0: (147, 68, 95, 89, 99, 176, 145, 73, 150, 106, 126, 85, 167, 132, 178, 166, 103, 117, 181, 153, 92, 114, 106,
 194, 70, 152, 135, 25, 36, 95, 162, 76)
1: (138, 111, 100, 162, 144, 153, 53, 127, 123, 141, 167, 148, 102, 56, 150, 97, 132, 106, 239, 144, 89, 142, 79,
 3, 72, 130, 113, 132, 120, 199, 165, 110)
2: (163, 53, 177, 187, 102, 163, 119, 124, 44, 91, 90, 76, 139, 123, 170, 69, 114, 103, 95, 155, 148, 143, 0,
 162, 72, 178, 185, 75, 94, 95, 113, 59)
3: (115, 136, 100, 126, 152, 91, 184, 51, 92, 77, 135, 96, 144, 171, 205, 118, 83, 139, 152, 82, 164, 194, 98,
 180, 145, 108, 121, 134, 68, 139, 154, 80)
4: (103, 98, 141, 147, 177, 102, 176, 97, 85, 93, 156, 142, 134, 103, 77, 97, 141, 95, 161, 114, 130, 98, 95,
 146, 184, 125, 176, 178, 74, 106, 82, 136)
5: (162, 77, 76, 255, 109, 127, 61, 165, 211, 71, 102, 146, 202, 117, 114, 63, 81, 109, 121, 139, 105, 101, 216,
 68, 105, 83, 121, 137, 206, 224, 157, 156)
6: (103, 126, 112, 126, 80, 189, 230, 173, 84, 175, 118, 77, 109, 149, 92, 136, 147, 140, 64, 146, 145, 162, 164,
 65, 99, 195, 112, 131, 215, 57, 183, 121)
7: (39, 127, 151, 96, 50, 74, 183, 97, 66, 89, 154, 116, 160, 227, 255, 91, 130, 194, 94, 82, 111, 112, 54,
 255, 131, 180, 194, 83, 124, 137, 85, 83)
8: (138, 90, 185, 60, 143, 158, 137, 46, 101, 131, 99, 85, 149, 175, 245, 156, 95, 185, 145, 70, 76, 114, 71,
 229, 140, 149, 181, 135, 156, 116, 92, 98)
9: (78, 154, 121, 134, 87, 75, 209, 107, 124, 54, 114, 75, 147, 193, 255, 164, 96, 181, 72, 136, 133, 114, 97,
 255, 181, 186, 154, 114, 31, 70, 139, 122)
10: (106, 98, 139, 188, 84, 59, 147, 73, 119, 176, 123, 104, 150, 95, 83, 144, 109, 65, 170, 74, 116, 163, 105,
 173, 238, 184, 207, 150, 41, 85, 38, 91)
11: (177, 181, 94, 164, 142, 83, 93, 203, 66, 184, 116, 211, 166, 85, 133, 82, 170, 75, 111, 132, 163, 86, 240,
 51, 72, 45, 108, 125, 214, 105, 156, 174)
12: (162, 161, 86, 151, 93, 179, 183, 85, 78, 69, 86, 90, 123, 63, 124, 160, 115, 135, 34, 136, 121, 110, 103,
 151, 76, 151, 183, 82, 137, 130, 90, 20)
13: (111, 86, 153, 61, 222, 82, 91, 125, 133, 110, 155, 176, 116, 78, 149, 105, 136, 164, 136, 136, 113, 157, 151,
 39, 125, 144, 115, 148, 109, 179, 97, 178)
14: (146, 195, 60, 123, 95, 77, 137, 142, 108, 132, 128, 128, 105, 119, 84, 225, 151, 130, 148, 100, 81, 122, 149,
 64, 134, 144, 93, 111, 125, 87, 187, 71)
15: (103, 113, 128, 72, 143, 79, 130, 119, 91, 88, 90, 134, 164, 172, 179, 55, 120, 216, 101, 84, 79, 110, 86,
 219, 85, 94, 119, 184, 92, 134, 156, 111)
16: (117, 134, 120, 215, 146, 167, 82, 197, 132, 135, 166, 148, 102, 62, 111, 99, 81, 136, 98, 148, 137, 174, 208,
 0, 76, 153, 99, 77, 218, 204, 157, 223)
17: (184, 197, 113, 105, 155, 94, 140, 125, 149, 128, 157, 131, 111, 131, 89, 141, 128, 130, 144, 90, 183, 145, 120,
 95, 104, 148, 157, 126, 99, 71, 89, 169)

(168, 145, 175, 193, 136, 182, 159, 127, 116, 129, 146, 146, 106, 59, 63, 139, 112, 74, 75, 136, 123, 134, 118,
 130, 85, 145, 111, 78, 194, 130, 159, 92) 12 6
(89, 135, 125, 59, 97, 129, 160, 157, 104, 104, 169, 112, 141, 191, 255, 111, 154, 197, 70, 131, 95, 88, 30,
 255, 196, 149, 206, 125, 92, 119, 82, 139) 7 9
(129, 134, 149, 114, 149, 147, 80, 154, 131, 160, 117, 108, 119, 149, 69, 143, 159, 99, 88, 120, 176, 194, 80,
 48, 153, 116, 193, 137, 77, 153, 97, 113) 17 4
(189, 104, 138, 148, 146, 169, 145, 161, 161, 115, 113, 154, 138, 114, 72, 122, 129, 113, 166, 225, 76, 102, 166,
 89, 90, 126, 128, 127, 217, 152, 171, 109) 5 1
(80, 212, 90, 112, 138, 48, 26, 163, 170, 210, 139, 178, 142, 107, 95, 218, 233, 129, 212, 131, 107, 104, 196,
 117, 131, 96, 70, 81, 244, 156, 163, 140) 14 11
(175, 140, 121, 109, 41, 157, 120, 66, 95, 163, 123, 122, 75, 140, 98, 160, 108, 102, 108, 106, 154, 113, 107,
 145, 172, 193, 95, 112, 73, 121, 113, 164) 17 14
(72, 22, 187, 146, 108, 96, 133, 57, 80, 100, 201, 116, 82, 167, 197, 154, 110, 101, 91, 107, 114, 150, 107,
 104, 226, 159, 177, 85, 106, 67, 112, 159) 4 10
(113, 158, 125, 141, 166, 110, 86, 147, 150, 75, 165, 146, 108, 130, 39, 148, 85, 117, 115, 119, 166, 92, 160,
 78, 143, 129, 104, 92, 95, 159, 115, 151) 17 13
(114, 142, 65, 122, 134, 144, 131, 189, 75, 95, 128, 142, 100, 210, 157, 143, 93, 176, 171, 115, 130, 147, 101,
 195, 173, 106, 122, 177, 109, 148, 98, 55) 3 15
(138, 134, 144, 140, 106, 154, 114, 157, 117, 57, 144, 125, 143, 192, 149, 97, 89, 215, 121, 109, 94, 123, 87,
 199, 134, 145, 110, 97, 147, 117, 135, 131) 15 8
(202, 83, 116, 63, 90, 92, 161, 148, 123, 148, 148, 132, 117, 169, 56, 92, 159, 111, 107, 142, 138, 151, 123,
 101, 121, 117, 116, 162, 157, 146, 192, 135) 17 6
(184, 75, 132, 116, 54, 112, 116, 125, 152, 105, 139, 103, 218, 90, 105, 104, 184, 84, 124, 106, 153, 95, 126,
 105, 159, 36, 147, 170, 43, 118, 41, 109) 4 17
(143, 104, 164, 121, 134, 106, 100, 153, 139, 155, 133, 113, 114, 75, 134, 148, 149, 209, 70, 116, 73, 104, 136,
 171, 165, 172, 161, 90, 118, 60, 48, 95) 17 4
(135, 167, 165, 41, 124, 72, 158, 199, 187, 168, 117, 148, 159, 136, 121, 217, 196, 122, 192, 108, 94, 101, 208,
 72, 110, 128, 159, 161, 195, 167, 234, 91) 14 17
(155, 150, 131, 112, 120, 189, 97, 153, 119, 171, 164, 152, 101, 105, 83, 199, 153, 125, 161, 122, 124, 132, 112,
 89, 88, 131, 73, 95, 119, 133, 127, 94) 14 17
(144, 134, 127, 146, 174, 124, 86, 130, 147, 178, 125, 164, 117, 147, 144, 118, 60, 91, 119, 140, 153, 142, 190,
 70, 226, 83, 109, 155, 120, 81, 95, 174) 17 13
(99, 104, 211, 132, 114, 91, 206, 107, 90, 63, 101, 93, 218, 92, 255, 137, 156, 167, 113, 99, 157, 100, 69,
 255, 141, 255, 118, 97, 72, 73, 54, 184) 9 7
(93, 175, 134, 161, 116, 141, 114, 167, 101, 168, 168, 128, 140, 112, 105, 160, 50, 116, 137, 147, 119, 134, 79,
 66, 161, 86, 136, 163, 121, 56, 152, 157) 17 14
(54, 90, 137, 113, 126, 170, 106, 187, 156, 80, 144, 100, 96, 122, 131, 129, 88, 108, 113, 169, 110, 85, 95,
 40, 165, 106, 146, 80, 129, 130, 130, 143) 13 4
(92, 101, 208, 197, 122, 92, 190, 78, 119, 85, 131, 93, 162, 213, 255, 111, 101, 144, 105, 106, 168, 140, 95,
 255, 147, 186, 189, 138, 62, 101, 96, 138) 9 7
(173, 165, 112, 125, 56, 107, 116, 64, 87, 181, 164, 156, 212, 126, 150, 146, 113, 174, 95, 162, 96, 114, 73,
 57, 187, 99, 127, 134, 66, 80, 149, 89) 14 17
(126, 180, 50, 162, 180, 170, 127, 124, 157, 73, 123, 117, 93, 195, 96, 120, 175, 100, 154, 149, 137, 138, 178,
 44, 91, 119, 135, 29, 144, 105, 163, 185) 17 14
(115, 150, 118, 135, 62, 147, 187, 109, 125, 95, 28, 112, 168, 126, 147, 154, 96, 102, 108, 133, 176, 89, 48,
 117, 88, 123, 114, 54, 34, 45, 105, 155) 0 17
(62, 113, 149, 135, 172, 70, 59, 125, 85, 72, 147, 82, 169, 91, 82, 98, 161, 109, 134, 155, 146, 100, 191,
 30, 143, 125, 139, 117, 84, 161, 125, 97) 13 4
(78, 105, 163, 131, 120, 125, 140, 118, 149, 141, 164, 146, 75, 149, 220, 108, 17, 176, 111, 59, 117, 105, 50,
 255, 144, 126, 144, 126, 99, 107, 111, 96) 8 15
(142, 126, 92, 165, 117, 103, 56, 139, 124, 180, 111, 94, 58, 131, 60, 97, 135, 138, 135, 114, 170, 120, 115,
 80, 154, 108, 159, 195, 34, 71, 121, 167) 17 4
(118, 88, 137, 193, 201, 77, 91, 144, 210, 74, 145, 145, 104, 82, 95, 142, 85, 134, 98, 149, 108, 129, 81,
 130, 97, 77, 89, 136, 128, 208, 73, 111) 13 4
